Y: rows in several groups, each row roughly a mix of its group's directions
Y (128 x 10)
-47	-27	-9	-6	-12	-8	30	-33	-20	3
15	16	-19	6	19	-30	20	-38	-41	1
-5	-33	-16	9	-3	-11	50	-22	-29	18
38	47	-20	-6	22	20	1	-17	-19	-1
-30	-1	41	-12	-20	-24	0	-7	37	22
8	-12	-38	15	18	26	4	-28	-44	8
-5	17	-33	1	9	-14	8	28	-55	-6
-39	-19	-19	23	-35	-15	20	-18	26	10
-1	20	-8	37	-14	38	35	-29	-12	0
-2	11	-1	-20	28	-2	7	-45	-48	4
-23	34	-32	1	-5	32	18	-38	-1	-13
3	-3	-47	27	-15	-32	2	12	-20	31
58	15	14	-17	-12	-10	-34	3	-13	9
-30	-1	9	-26	-42	-4	-14	-30	19	28
-24	-2	-4	19	-11	28	-1	11	43	-43
-22	-25	0	21	-38	21	26	-37	-12	-8
-29	27	28	-35	-19	-24	8	-16	27	-13
-21	-52	10	12	-17	-36	14	-20	3	8
-23	-27	15	-37	-17	-11	-12	-19	38	21
-8	11	-11	51	21	-24	36	6	-19	11
35	40	7	-19	23	6	-27	2	2	34
3	-30	-17	38	-10	-10	-4	-3	-39	-36
17	9	21	-35	17	-39	-23	18	-2	31
-2	-10	5	-57	3	-23	-25	4	-23	24
37	7	-43	30	-2	30	10	-10	6	19
-29	-25	-34	15	29	-11	32	10	-26	-10
-4	44	14	34	35	1	25	8	-6	-21
30	41	9	24	21	-32	-12	16	4	24
-12	28	-3	16	16	24	2	27	-24	-48
-48	-34	4	-8	-9	-28	26	11	15	-15
12	15	18	12	50	26	31	20	-6	-15
-26	-60	4	-14	-11	-20	3	5	9	24
-2	-45	3	32	-5	7	-15	5	-14	46
3	52	3	5	21	12	23	-39	5	19
-14	6	-26	15	16	-17	29	-27	-42	-26
-13	44	-1	9	24	21	35	-29	21	3
38	-19	-21	25	35	-17	29	13	11	14
-17	29	-30	31	15	33	12	7	-6	-34
-21	-55	10	3	-33	-22	8	-7	-2	-20
34	4	16	26	-2	-23	-15	53	1	-8
-17	-24	-26	19	-17	18	15	-23	25	-42
-40	-32	-3	-9	-30	2	16	-31	23	-17
-9	-51	-11	26	-21	-5	24	-30	-16	-5
38	-3	-58	9	11	-1	17	-18	-7	0
16	14	-15	17	-14	35	23	-27	-45	2
13	4	6	22	-30	-11	-21	-23	55	-2
12	47	3	-20	38	5	-9	34	14	1
-31	-23	18	-39	-9	18	23	14	-33	10
10	-33	-11	-34	33	18	-15	11	-30	24
16	34	19	23	-32	-25	-25	-6	31	7
16	-14	42	-32	-16	31	0	4	25	25
45	47	11	13	-8	-3	-22	26	-2	7
12	26	25	4	-41	21	-7	39	-22	-11
-8	-12	-10	-48	7	4	4	-25	0	48
-7	7	-10	27	0	52	9	-3	0	-44
22	6	18	-9	-39	6	-46	-17	28	6
-8	-31	6	18	-44	-5	-37	8	22	-18
17	14	18	7	-42	-12	-45	23	-6	18
3	-8	6	-3	-14	27	13	-37	49	-26
-12	28	39	-10	-4	-13	-18	24	46	0
39	1	29	-18	16	12	-10	-3	35	35
31	-31	-6	6	10	4	-35	31	4	37
6	28	-21	25	45	-7	26	16	-23	-15
-42	9	12	15	19	-17	44	-26	-11	-1
-47	-29	-1	8	11	22	8	-23	-37	-3
-2	46	14	11	-40	-3	-16	29	12	-18
-45	-35	-2	17	-42	-4	-7	13	10	-3
-23	-12	45	-29	-3	-20	-1	-4	38	17
-4	15	47	-16	-35	-1	-30	-17	18	16
-13	-37	20	-25	-14	22	20	-22	39	8
-25	-7	35	-32	4	6	45	-15	15	14
-6	-11	18	-25	-4	41	4	-41	33	-9
-27	-6	-33	22	7	27	33	4	18	-34
-5	8	13	-46	8	-10	14	-7	13	52
14	29	-32	15	43	-12	-6	4	-33	-15
-40	-18	19	12	-29	9	-3	-30	28	-26
-13	-50	9	29	-35	-24	-7	-7	11	6
-37	-14	-11	-20	-35	-27	-31	1	25	9
25	19	-31	35	-14	3	11	29	34	-13
0	-33	19	1	5	-23	29	-34	10	40
-19	-23	-17	-15	27	12	37	-15	20	37
19	53	35	-3	32	8	3	9	-7	-10
3	32	-14	-37	22	18	-19	38	-3	-20
-25	-4	-30	20	-48	-1	-15	-28	20	-3
-27	-48	20	30	-24	-4	4	-12	21	-12
14	47	-6	34	28	15	14	-12	7	26
-10	15	-29	7	-9	-40	30	-38	-16	-12
-19	-26	-9	-29	-27	-42	-18	-4	-6	29
-39	-44	-11	6	0	4	43	-1	8	-8
13	13	-5	30	-25	-18	8	8	49	30
22	14	-41	39	-4	26	-7	16	27	5
18	11	-24	-36	27	-7	17	-42	-19	-13
6	-47	-21	-28	21	4	-3	12	-16	-36
-13	-13	6	-3	-46	28	34	-29	-20	-2
21	21	29	4	-6	2	6	-58	21	7
4	-5	-5	-27	0	19	-27	45	-25	-33
20	41	24	16	47	6	15	1	-17	1
8	24	35	-9	20	-22	19	-15	33	33
-10	17	32	-32	26	-29	13	-36	-16	3
2	-32	-41	-3	13	23	34	-2	-26	23
-11	-63	24	-2	-13	-23	8	-4	-9	14
32	-24	-4	-6	-33	-6	-42	28	4	18
20	-10	-28	-8	14	0	-16	-24	-53	23
-6	36	33	-40	-1	-10	-22	13	18	23
0	22	2	11	34	-10	11	46	-36	-17
-15	-8	38	-33	-24	-17	-33	-8	24	17
-26	20	-22	26	4	35	8	-43	-8	13
5	-21	-39	47	-16	-10	-27	14	6	-14
-19	-25	51	-32	1	-9	-24	21	1	-6
30	-49	-26	15	15	-20	-15	-11	-21	3
-8	-31	7	5	-45	40	8	19	8	-22
9	56	33	-9	14	24	-14	13	-7	-11
-18	27	9	-25	-13	18	18	-38	-1	-41
-29	-35	-12	-31	-16	0	39	-15	-18	11
-34	38	-4	14	-17	35	10	-2	-17	-32
-37	12	11	16	-20	18	0	13	31	-44
-5	-39	-23	49	-17	21	8	13	-2	-16
26	40	-23	-14	-7	43	-13	10	12	-18
-54	-17	2	-17	-26	-11	22	-23	-7	-15
26	29	-6	16	20	35	23	17	-7	-36
10	-2	-18	-32	39	6	13	-20	-31	-33
24	-49	-18	-12	8	-19	31	-7	-15	25
-13	-23	20	-21	-41	18	-3	-28	36	-5
34	-13	-7	-10	32	1	21	24	-42	20
-5	-6	29	-56	3	1	-12	-12	-13	34
-36	-14	-30	33	4	-20	30	13	-18	-20
5	10	-1	-5	55	12	27	-32	-23	-1
-23	-30	3	50	-16	-17	12	-5	0	-32

the four rows of each list that fit no group, in list order (the others fit one group, some only roughly)
    J_653: -37	-45	14	-12	29	-22	-1	-19	6	16
    J_432: -29	-4	38	-11	22	8	32	-22	-22	-26
    J_338: -6	42	53	-18	13	-16	-12	-8	-8	8
    J_874: 8	3	-35	40	-35	25	-14	-25	-5	11
    J_917: 0	45	-7	28	42	5	16	28	6	-3
    J_293: -11	-40	32	-22	24	20	-9	26	22	-12
    J_263: 30	14	-9	0	34	-13	14	-4	-48	-26
    J_921: -8	-3	10	24	-15	-8	31	-13	59	-7
    J_607: 14	35	5	14	28	1	29	-4	-47	-15
    J_860: 59	12	-6	16	-23	1	-18	5	28	8
    J_952: -34	12	-6	-20	30	20	24	-34	-13	-26
    J_494: -8	-29	-10	-21	-30	-31	-13	29	21	31
    J_769: -3	-19	-9	-3	-41	18	-33	-17	41	-9
    J_865: -3	3	-11	43	15	18	-17	-1	45	-28
 -> J_653; J_874; J_860; J_494
    J_538: -25	-37	18	-43	23	-7	-20	-6	-10	19
    J_543: -31	4	-9	-15	24	19	29	-28	-20	-38
    J_851: 0	9	14	14	-55	19	-2	-17	27	-28
    J_919: -26	15	27	12	12	-13	6	9	59	8
    J_611: 9	-2	-49	35	-10	18	14	-27	-13	-21
    J_56: 2	-21	40	-33	-8	9	-4	22	-6	43
    J_677: 17	12	41	-9	12	4	-35	26	36	11
    J_840: 9	11	-47	11	-45	11	-4	2	32	-2
    J_421: 10	62	2	18	-3	35	9	9	3	-4
    J_553: -23	-4	47	-29	-22	11	-10	-31	21	3
 -> J_538; J_611; J_677; J_553
    J_83: -3	9	24	-2	-16	16	-36	7	5	-56
    J_252: 12	16	23	16	-2	-3	-38	21	45	24
    J_755: 38	26	6	-30	39	30	8	11	-1	6
    J_717: -17	4	0	-18	34	16	52	9	-21	-17
    J_86: 1	-6	34	13	-47	8	-21	-12	23	30
    J_24: 33	-34	-5	-30	21	-5	-28	-1	31	17
    J_503: 12	-1	6	-6	-16	-17	-60	22	22	19
    J_771: 43	1	-12	-18	-21	45	14	3	-16	-20
    J_737: 41	19	-30	32	-5	17	-25	-27	-3	-6
    J_46: 29	-25	-47	36	-18	-4	-6	13	-10	10
    J_855: 22	1	-41	11	17	-38	35	-21	2	-4
 -> J_252; J_86; J_503; J_737
    J_636: -46	-11	-7	26	-10	13	-11	-3	12	-46
    J_208: -27	28	30	5	-11	7	15	-18	29	-40
    J_183: 8	-50	34	21	-27	5	-5	21	18	0
    J_297: 20	-1	-18	4	-43	4	-26	33	36	2
    J_422: 22	-7	-12	-42	25	-29	-4	35	-16	16
    J_36: 8	-2	-5	28	6	-2	35	-32	-18	46
    J_992: 19	20	-25	9	-30	31	17	-35	12	28
    J_547: -15	-24	-20	3	-9	32	27	-13	-48	13
    J_147: 25	1	28	-26	-11	-18	-17	12	39	35
    J_661: 29	-5	-48	15	2	19	-5	-25	-28	22
 -> J_208; J_183; J_992; J_547
    J_530: -12	-18	-5	-23	-34	-53	-8	-9	-23	-7
    J_217: -28	-38	-4	-5	2	-7	8	-45	-10	34
    J_437: -13	-53	3	-24	16	1	1	-9	29	30
    J_959: 7	-11	-26	34	-8	23	17	6	-28	-45
    J_762: -42	-16	-10	6	1	-25	-10	38	36	8
    J_714: 2	1	15	-34	12	8	-22	7	36	47
    J_433: 22	21	-54	23	-10	11	-10	17	7	-26
    J_469: 10	31	-20	24	-14	19	5	3	-13	-53
    J_966: 19	28	21	-1	39	-10	5	-7	-43	-24
    J_452: 38	-8	-39	42	1	-13	-7	-15	-19	6
    J_145: 18	17	29	-17	54	-9	-12	-6	2	-27
 -> J_714; J_433; J_452; J_145
    J_450: -22	-25	23	-22	21	8	-8	31	-43	-11
    J_158: 13	47	-21	14	14	-3	-4	17	-31	35
    J_662: -12	-61	18	-11	1	5	-5	-34	9	10
    J_876: -38	4	-12	53	-8	29	16	-1	9	-3
    J_854: 14	-5	5	3	21	-37	-57	18	-6	2
    J_912: -56	-11	2	-7	-5	-32	19	-6	-30	-7
    J_234: 5	17	-60	18	-9	35	-2	7	-8	-5
    J_613: 23	-34	-42	1	-13	17	-14	32	18	-13
    J_532: -43	22	2	7	-13	16	29	-37	2	25
    J_16: -42	51	5	-8	-1	32	10	-8	-1	-1
    J_284: 17	-9	-32	-12	16	9	4	26	-43	-36
    J_591: -37	-12	-23	32	16	12	-5	26	-16	-36
 -> J_450; J_158; J_662; J_591
